In the data rows, zero lies at 4.5, halfway between 4 and 5.
Here are some numbered points:
6|4|6|2|3|1|5|7|6|2|5|6|5|4|3|5|4|4|4|5|7|5|8|3|4|6|6|7|5|4|4|6|4|4|5|8|5|4|5|4|4|5|6|9|5|3|4|4|3|2|4|2|7|4|6|6|6|5|6|4|4|4|5|2|4|4|7|4|4|5|5|5|4|5|7|4|1|4|3|3|6|5|6|5|5|4 0
6|4|5|5|4|4|5|5|5|4|6|4|5|5|3|5|4|4|3|4|4|5|7|4|4|6|5|6|5|3|3|4|3|4|4|5|4|4|5|4|3|4|5|4|4|3|4|5|3|4|4|3|5|5|6|6|6|5|5|4|4|5|5|3|4|4|6|2|4|6|7|4|4|2|4|4|3|4|5|4|5|5|6|6|4|4 1
3|4|4|5|5|4|5|4|4|5|6|5|4|4|5|3|3|3|5|5|3|5|5|5|6|4|6|6|5|7|4|4|6|4|6|4|4|4|5|5|5|5|4|5|2|4|3|4|4|5|4|3|4|4|5|6|5|5|5|4|4|4|4|5|5|4|4|4|6|3|5|3|5|4|5|5|5|5|5|5|5|4|4|5|4|5 2
5|3|6|6|4|3|4|5|3|3|4|7|5|4|5|5|1|4|4|5|5|6|5|5|4|4|5|6|4|4|6|5|4|5|4|4|3|4|5|3|4|5|6|5|4|4|1|4|4|2|4|4|5|5|6|8|4|5|8|5|3|1|4|5|4|4|4|4|3|1|6|3|5|0|6|4|3|4|5|5|3|3|5|5|5|3 3
4|4|5|3|3|4|4|4|3|5|3|4|5|6|5|5|3|7|4|4|4|4|4|5|4|4|0|5|4|5|3|4|5|4|3|4|4|5|3|4|6|6|7|5|5|5|3|5|3|4|6|6|5|6|5|6|5|4|4|6|2|4|4|4|4|3|5|4|5|6|5|5|5|4|6|4|5|3|6|3|5|3|4|4|7|5 4
5|4|5|6|4|4|3|4|5|4|5|6|5|6|5|5|4|5|4|5|6|5|5|4|4|5|4|4|5|5|5|3|4|4|5|4|4|5|4|4|6|4|5|4|4|5|7|4|7|1|6|5|4|6|5|6|4|5|4|4|4|6|4|5|4|4|4|4|5|2|5|4|5|5|4|4|5|5|5|4|3|4|3|3|5|4 5
9|3|6|5|3|2|6|8|3|2|6|6|6|5|3|7|4|4|3|3|3|6|6|3|4|4|5|7|5|2|5|4|1|4|4|7|3|2|5|4|3|5|7|6|5|1|4|5|3|6|5|8|8|1|7|9|8|7|8|4|4|2|3|3|0|0|7|3|5|7|9|4|3|6|6|1|2|2|3|3|7|6|8|7|5|6 6
4|5|3|5|5|6|4|4|2|5|3|5|5|5|5|3|4|5|6|6|4|4|3|5|4|4|3|3|4|6|6|4|5|4|7|4|5|6|4|5|5|4|3|4|5|6|6|6|5|6|6|6|6|4|4|4|4|4|4|5|4|4|5|6|5|5|4|4|4|4|5|5|4|6|4|4|5|4|6|4|4|4|3|4|4|5 7
3|2|4|5|0|5|4|6|2|5|3|5|9|9|5|4|2|6|5|4|8|8|4|4|2|5|0|7|1|2|6|3|1|0|8|5|6|9|2|2|6|6|9|4|3|1|3|9|6|3|7|1|8|5|9|7|6|5|8|9|3|2|0|6|3|0|3|4|6|5|5|7|6|4|9|0|3|1|0|0|5|1|7|5|9|7 8
1|3|4|4|5|6|5|2|4|6|3|9|5|4|6|5|5|5|6|6|5|5|3|7|4|3|4|4|4|3|3|4|5|4|6|5|5|5|4|4|4|6|4|4|4|5|5|5|5|5|5|4|4|4|4|5|2|3|5|5|2|6|4|6|6|4|4|5|5|5|3|5|4|4|5|5|6|4|4|3|4|4|4|3|5|5 9
New points follow, each followed by the number of its nearest point above, looking only along the 4 directions in which the numbered points spread most.
3|5|3|7|6|8|3|3|6|5|3|2|3|4|6|1|5|5|6|3|5|2|1|3|4|2|5|3|5|5|4|7|4|5|6|2|6|7|4|6|6|5|3|4|5|7|4|3|5|5|5|4|1|8|4|3|3|2|3|5|5|5|6|6|7|6|4|5|6|1|2|5|5|5|2|7|9|6|8|5|4|3|2|4|4|4 9
5|7|5|5|5|6|5|5|5|3|7|3|3|3|4|4|5|3|3|4|1|4|4|5|5|6|7|4|6|7|1|6|5|6|5|4|3|4|6|6|4|3|3|7|5|4|4|3|4|5|4|4|4|4|3|4|5|5|4|3|6|3|7|4|5|8|4|4|4|5|3|4|3|4|3|5|5|5|6|6|5|7|4|4|3|3 2
4|5|6|4|4|4|6|5|3|4|6|3|5|6|3|5|4|4|4|4|6|6|5|4|6|8|6|4|6|6|3|5|6|4|4|6|4|4|5|5|4|6|5|5|5|3|3|4|4|4|2|3|5|5|6|4|5|7|4|4|5|1|5|3|4|5|5|5|2|6|4|5|2|4|3|5|3|4|5|5|4|4|5|5|3|5 1
6|3|4|5|4|4|4|5|5|5|5|3|6|5|5|4|3|5|5|5|5|5|5|5|3|5|2|6|4|5|5|5|5|4|4|3|7|5|3|2|4|5|5|4|5|2|7|5|4|3|4|5|5|6|5|3|5|4|4|5|3|7|3|6|4|2|3|4|9|2|6|7|5|6|6|3|4|4|5|4|4|4|5|4|4|5 4
4|5|3|6|6|5|3|3|6|6|0|3|5|6|7|2|7|6|8|3|4|3|3|6|3|3|5|2|2|7|5|4|6|6|4|3|6|4|3|5|6|7|4|2|3|5|5|5|6|3|5|4|4|6|3|3|3|2|2|7|5|6|4|7|5|5|2|1|4|4|1|6|6|2|4|4|6|7|6|5|2|4|2|0|4|5 9
2|4|4|5|4|5|4|5|4|5|3|5|6|5|6|4|6|5|6|3|6|3|6|4|4|4|5|4|2|0|6|5|6|4|4|4|5|3|3|4|5|7|4|4|5|5|6|6|5|6|4|5|2|5|5|7|4|4|3|4|3|4|3|5|6|5|4|3|2|6|4|4|6|8|6|4|4|4|3|3|3|4|3|4|6|6 4
4|3|4|5|3|6|5|4|4|6|4|3|5|3|5|7|4|7|4|6|4|5|4|4|1|3|3|4|1|4|6|3|4|3|4|4|5|4|3|5|5|6|5|6|2|3|5|6|6|4|4|3|4|6|6|4|4|5|5|6|6|5|3|5|4|3|2|5|5|5|6|4|5|8|6|4|4|4|0|4|4|4|5|5|6|6 4
3|2|1|4|4|5|3|4|2|7|3|4|7|6|7|2|3|6|7|5|3|8|5|5|4|5|3|3|2|8|7|4|6|3|2|2|5|9|1|3|6|5|5|5|4|4|8|6|6|5|5|5|4|5|5|6|4|2|4|9|0|7|3|7|7|3|2|3|3|3|4|9|8|6|5|4|6|4|5|2|2|4|3|3|5|9 9
4|5|2|9|4|4|4|4|5|8|4|9|6|6|5|4|5|6|8|4|6|5|3|6|5|1|4|4|4|5|4|4|4|4|2|3|8|6|3|2|5|7|5|5|5|4|5|4|5|6|5|2|4|7|4|4|4|4|4|5|3|7|3|6|4|4|3|2|6|5|4|6|7|4|5|4|6|5|2|4|4|3|4|3|3|6 9
4|4|4|7|5|5|1|3|4|5|4|2|5|4|5|5|5|5|6|5|5|6|4|5|4|3|4|6|5|2|5|3|4|4|4|3|5|9|3|4|6|6|4|3|6|4|4|5|5|3|6|4|5|5|4|4|4|4|3|5|4|7|4|8|5|5|3|6|8|5|2|4|5|6|5|3|4|5|5|5|4|4|4|4|5|4 9
3|5|4|3|6|4|5|4|5|5|4|4|4|6|4|4|6|4|6|4|4|4|4|4|6|5|5|4|5|4|5|5|5|5|6|5|5|5|5|5|5|3|4|4|4|5|4|3|5|6|4|5|3|5|4|4|4|3|5|4|5|3|5|5|6|4|4|5|5|6|4|5|5|6|4|6|4|6|5|5|4|4|4|5|6|4 5
5|7|6|6|6|4|5|4|6|4|5|4|3|4|3|4|4|4|4|6|6|4|3|4|6|6|6|4|6|6|4|5|4|7|1|6|3|2|5|5|5|2|4|4|5|4|4|3|4|5|4|5|4|4|4|4|6|5|3|3|6|5|6|4|4|6|6|6|2|4|4|4|4|4|3|6|4|5|4|6|5|4|5|4|5|2 2
4|5|5|5|5|4|6|5|7|4|5|5|4|5|4|5|6|4|5|4|4|4|6|6|6|3|4|5|6|5|6|5|4|5|5|6|4|5|6|5|0|4|3|5|7|4|4|5|3|7|4|5|7|3|5|4|5|5|8|4|4|3|5|4|4|5|6|4|6|5|5|4|4|5|4|5|4|5|4|5|5|6|4|5|4|4 1
5|5|4|5|5|7|4|3|6|5|5|4|4|4|5|3|5|5|6|2|6|4|4|4|5|4|5|4|4|5|3|6|5|5|5|3|5|5|4|4|6|4|4|4|5|4|5|5|5|5|5|5|3|5|4|4|4|4|4|4|6|5|5|5|4|4|4|9|4|3|4|5|5|2|3|5|5|6|6|5|5|3|3|5|3|6 5
5|4|2|2|6|5|2|3|2|5|2|5|5|6|7|5|5|7|6|5|3|3|5|6|4|6|3|5|3|5|5|5|6|4|6|2|7|4|4|4|4|5|3|6|6|6|5|5|9|7|5|1|4|8|4|1|4|2|4|6|4|7|4|6|5|3|3|7|6|0|2|7|5|4|5|4|6|5|6|5|1|2|3|1|4|6 9
4|5|4|3|6|4|4|2|6|6|3|5|4|4|5|2|6|6|5|4|5|4|1|4|4|4|6|2|5|6|4|4|5|5|8|4|6|5|4|5|6|4|1|6|6|6|4|3|5|5|5|4|4|6|3|3|3|4|3|4|4|6|5|5|6|5|4|5|2|4|4|5|4|4|5|5|6|6|6|5|3|4|3|4|3|4 9
4|4|5|6|4|5|5|5|5|3|5|5|5|5|4|4|4|5|5|6|6|5|4|5|4|4|5|6|4|4|4|4|4|4|4|6|7|5|5|4|6|5|6|5|5|4|5|5|4|4|4|6|5|4|5|3|5|5|2|5|4|6|4|4|4|4|4|3|4|5|5|4|3|5|7|4|4|3|4|4|5|4|6|5|4|6 4
